One vector is turned by the same rotation once a tick. Each row is the vector after some number of ticks, and that number follows the row.
The counts run from 0 to 130.
[147 121 104 144 135 117  91 116 107 108  49 116  84 142  90 136 102 109
 133 124 162 105 183 140 108 136 159 125 142 142 141 103 121]	50
[177 141 126 116 170  84 137  77  99 122 142  95 152 151 127 127 178 133
 114  90 143  86 152 114 124 141 108 121 145 136  94 119 111]	73
[163 109 129 158 126 116 115 113 100 161 124 101 134 151  78 108 118 171
 133  63  99 151 133 191 115 116 129 151 131 141 126 137 112]	22
[150 142  93 128 127 122 148 165 112 103 118  55 133 124 111 139 134 112
 133 129 116 150 154 180  81 127  88 117 129 148 173 152 163]	30
[123  86  99 112 164 147 100 131 113 152 130  91 127 175 115 125 152 141
  90  91 147 109  73 157 102 127 104 113 125 174 104 121 117]	4
[129  85 103 150 159 137 131 114  87 107 114  89 121 138 148 130 150 142
  84 122 146 108 111 152 102 113 109  86 119 197  98 112 131]	1
[156 119 101 100 132  76 128 133 142  97  93  74 116 153  93 137 108 150
 139  86 157 162 139 146 130 118  89 140 122 177 130 123 138]	35
[147 111 105 138 160 123 106 127 129 120  68 123  73 150  99 142 109 131
 130  86 161 103 170 151 105 155 166 145 170 138 141  94 140]	52
[148 129 128 138 156  84 151  87  75 125 125  89 148 125 126 119 172 110
 103  96 141  82 123 125 125 130 106 123 154 132  72  87 114]	75
[136 123  85 147 165 145 130 158 119 110 136  95 140 159  83 133 150 116
 171 119 130 115 157 136 119 142  63 155 162 131 146  88  96]	42
[131 114 132 133 150 116 107 129 122 115 119 112  64 177 148 105 126 120
 130  95 157 110 146 169  93 151 147 124 153 187 146  88 137]	130
[116 143 128 120 128 110 118 121 110  69 101  62  55 141 101 116 123  96
 113 130 123  85 144 148 107 116 136 159 143 133 132 126 113]	125
[154 110 123 109 128 101 109  90 101 161 149  86 138 157  98 120 145  97
 125 105 135  74 124 160  99 112  94 126 133 117 112 162  81]	9
[159 127  93 118 153 142  92 101 104 169 105  99 144 148  62 118 134 135
  85  75 127 124 122 145  86 131 141 133  99 115 107 158 120]	84
[151 130 108 133 191 136 113 131 130 110 113 133  77 146 102 143 119 149
 143  64 132 101 160 135  93 163 154 137 159 130 137  93 143]	54
[131 149 120 154 137 141 119 114  77  79  87  65  91 162 145 125 163 154
 125 147 119  94 132 141  89 109 130 137 130 143  95 109 132]	62
[147  80  91 141 141  96 122 139 125 125 128 110 129 159 109 143 116 132
 189  99 152 122 149 147 123 108  70 149 168 147 116  76 121]	39
[140  95 110 140 164 138 147 101  83  86 117  81 118 118 144 125 147 146
  85 122 151 105 113 151 102 109 118  93 127 193  99 118 129]	0
[112 158 109 162 121 105 160 138 108 138 145  72 109 125 125 104 128 129
  87  81 127 156 127 171  74 131  85 143 111 145 129 115 155]	94
[123 154 132 139 124 117 116 121 116  74 106  66  59 152  98 124 124 100
 120 126 114  75 145 154 109 122 115 158 142 115 129 132 106]	124
[148 150 119 124 139 121 139 128 122  95 132  80 146 122  86 136 138  61
 138 103 150 147 147 177 121 147  66 138 173 127 144 134 142]	107
[135  81  95 146 158 133 118 125 133  81  90 108 109 127  64 141  96 137
 110  83 149 142 147 146 145 126 110 135 142 174 117  97 121]	114
[146 146 107 124 136 134  97 120 107  81  55  89 109 129  64 116 114  97
 140 136 158 119 162 127 111 137 136 138 134 141 141 115  94]	48
[135 125  98  89 170 140  85 126 105 113 112  79 100 171 144 131 167 122
 122 127 159 121 104 132  78 122 158 122 134 167 115 113 165]	66
[129 140  97 175 143  97 162 132  97 140 155  81 109 111 127 125 137 124
  88  95 110 127 164 157  66 125  99 129 120 127 141 126 159]	92
[140 108 112 163 104 104  90  97 103 137 127  81 130 171 106 110 118 141
 142 106 145 185 139 168  98  89  98 150 113 162 104 131 138]	99
[172 136 121  81 151 111 114  87 126 145 127 100 135 188 148 125 163 129
 133  90 177  96 127 154  88 153 114 119 151 141 115 131 138]	70
[166 116 104 130 146 102  92  87  97 164 120 106 132 129  76 138 117 118
 109  78 115 102 140 143  80 110 134 130 104  99  95 162 130]	86
[169 123  99 122 154 124  85  94 104 163 115 103 137 139  68 128 125 127
 101  77 117 117 132 137  84 123 137 127  94 110 102 168 126]	85
[138 135 112 144 152 170 105 127 135  86 140  97  91 166  80 129 123 119
 147 116 103  77 156 153  94 139  85 150 140 111 149 145  93]	121
[131  91 100 147 157 171  97 133 137 114 131 132  96 158  82 138  96 117
 162  89 128  96 130 172  99 132  82 140 157 123 121 101 119]	118
[143 132  97  90 166 134  77 121 109 123 120  87 112 177 149 137 160 114
 135 120 168 118 119 132  71 132 147 105 128 164 115 118 165]	67
[139  83  86 137 152 116 132 144 124 124 133 110 137 162 100 138 130 133
 181  99 149 119 148 154 121 120  65 160 178 139 133  80 110]	40
[121 119 117 153 140  73 143 138  74 156 136  76 114 112 102 120 150  78
  71 100 123 100 151 148 110 125 131 114 126 146 142 107 110]	14
[117 131 106 119 140 140 109 130  87  99  83  64  87 170 148 129 165 139
 111 142 144 112 105 147  89 111 150 143 142 153 103 109 160]	64
[138 155 124 153 146 152 131 100  85  69  98  73  95 149 139 115 155 172
 140 143 112  94 136 139  83 116 126 135 130 141 102 116 120]	61
[164 111 115 167 145 109 110 136  79 135 144  78 137 128  88 150 138 135
 157  95  67 143 142 171 109  86 126 144 137 116 121 139 144]	25
[142 126 118 147 142 114 122 135 101 154 133 100 127 120  83  89 112 119
 105  71 132 159 131 164  76 148 131 100 101 184 157 106 115]	18
[154 142 105 125 102  83 138 149 138 103  84  67 113 164 108 141 114 131
 117 100 146 155 141 170 116 132  74 119 118 164 140 134 152]	33
[148 122  95 123 144 155  97 109 106 177  94 105 147 155  70 107 136 136
  79  81 137 125 109 153  85 144 137 128 107 126 114 146 117]	83
[154 151  97 135 119 114 141 159 117 103 105  61 126 141 117 145 134 113
 126 125 122 152 159 173  86 132  80 107 114 158 171 150 160]	31
[134 153 120 150 144 150 104 119 121  81 124  81  79 164  88 133 128 113
 139 127  99  73 167 146 102 132  91 149 131 110 141 142  96]	122
[147 104  90 147 154 113  92 130 106 134 159  83 151 162  97 160 156 104
 147 104 129 168 167 155 133 101 104 163 163 130 129 134 150]	103
[150 133 103 140 139 122  92 112 104  89  51 101  95 137  75 126 107 102
 135 140 157 113 178 129 108 136 153 128 134 147 142 110 107]	49
[179 140 126  97 172  95 131  73 116 126 142  93 150 166 134 123 178 139
 119  84 157  90 146 127 112 147 109 126 148 139 107 132 109]	72
[133  99 100 139 157 180 107 130 143 109 138 121  97 160  82 133 105 124
 163  94 122  90 131 173  95 137  84 150 161 116 137 118 108]	119
[141 130 108 147 145 108 108 139 113 123 155  87 144 146  99 164 154  66
 144 101 135 155 158 177 123 127  78 144 172 114 132 130 155]	105
[141  88 102 144 130 113  96 107 110 143 138  84 140 169  97 130 140 140
 148 105 147 180 153 172 121  84 111 180 154 147 119 139 140]	101
